[[134 119 107  99 139 152 139 105 108 144 105]
 [131 134 119 100 139 143 145 118 115 118 113]
 [140 109 114 113 139 134 125 113 109 139 117]]
:
[[105 134 119 107  99 139 152 139 105 108 144]
 [113 131 134 119 100 139 143 145 118 115 118]
 [117 140 109 114 113 139 134 125 113 109 139]]

[[131 123 122 132 126 128 125 121]
 [122 137 127 128 136 126 123 127]
 [137 127 123 126 137 133 136 124]
 [125 123 115 131 149 128 115 119]]
:
[[121 131 123 122 132 126 128 125]
 [127 122 137 127 128 136 126 123]
 [124 137 127 123 126 137 133 136]
 [119 125 123 115 131 149 128 115]]

[[131 122 106 125 137 127 128 134]
 [140 126 124 106 121 148 134 134]
 [104 148 127 118 147 126 139 132]
 [123 131 136 140 137 132 138 138]
 [129 130 130 123 122 118 133 113]
 [131 128 129 138 134 131 139 136]
 [120 128 115 121 124 115 146 134]
 [125 126 133 133 120 136 138 131]
 [121 100 120 114 118 111 130 139]
 [112 133 131 151 135 138 133 138]
 [130 105 121 120 134 125 128 120]
 [129 131 122 134 119 138 130 142]]
:
[[134 131 122 106 125 137 127 128]
 [134 140 126 124 106 121 148 134]
 [132 104 148 127 118 147 126 139]
 [138 123 131 136 140 137 132 138]
 [113 129 130 130 123 122 118 133]
 [136 131 128 129 138 134 131 139]
 [134 120 128 115 121 124 115 146]
 [131 125 126 133 133 120 136 138]
 [139 121 100 120 114 118 111 130]
 [138 112 133 131 151 135 138 133]
 [120 130 105 121 120 134 125 128]
 [142 129 131 122 134 119 138 130]]

[[115 114 117]
 [109 110 108]
 [118 117 120]
 [130 130 130]
 [119 120 119]
 [124 127 121]
 [151 152 149]]
:
[[117 115 114]
 [108 109 110]
 [120 118 117]
 [130 130 130]
 [119 119 120]
 [121 124 127]
 [149 151 152]]

[[121 115 117 117 139]
 [124 123 129 129 143]
 [127 131 122 118 153]
 [129 133 136 123 121]
 [131 124 133 142 139]]
:
[[139 121 115 117 117]
 [143 124 123 129 129]
 [153 127 131 122 118]
 [121 129 133 136 123]
 [139 131 124 133 142]]

[[126 130 132 131 125 119 127 131 135]
 [109 132 120 129 125 107 133 125 142]
 [146 128 132 130 128 116 127 116 121]
 [131 129 143 120 126 127 126 135 136]
 [155 127 130 136 134 121 129 127 141]
 [110 131 141 146 133 132 124 133 122]
 [146 129 120 142 113 130 126 137 109]
 [115 128 137 122 142 122 127 126 112]]
:
[[135 126 130 132 131 125 119 127 131]
 [142 109 132 120 129 125 107 133 125]
 [121 146 128 132 130 128 116 127 116]
 [136 131 129 143 120 126 127 126 135]
 [141 155 127 130 136 134 121 129 127]
 [122 110 131 141 146 133 132 124 133]
 [109 146 129 120 142 113 130 126 137]
 [112 115 128 137 122 142 122 127 126]]

[[123 112 138 137 121 138 157 134 123 133]
 [123 113 138 137 123 137 157 133 121 132]]
:
[[133 123 112 138 137 121 138 157 134 123]
 [132 123 113 138 137 123 137 157 133 121]]
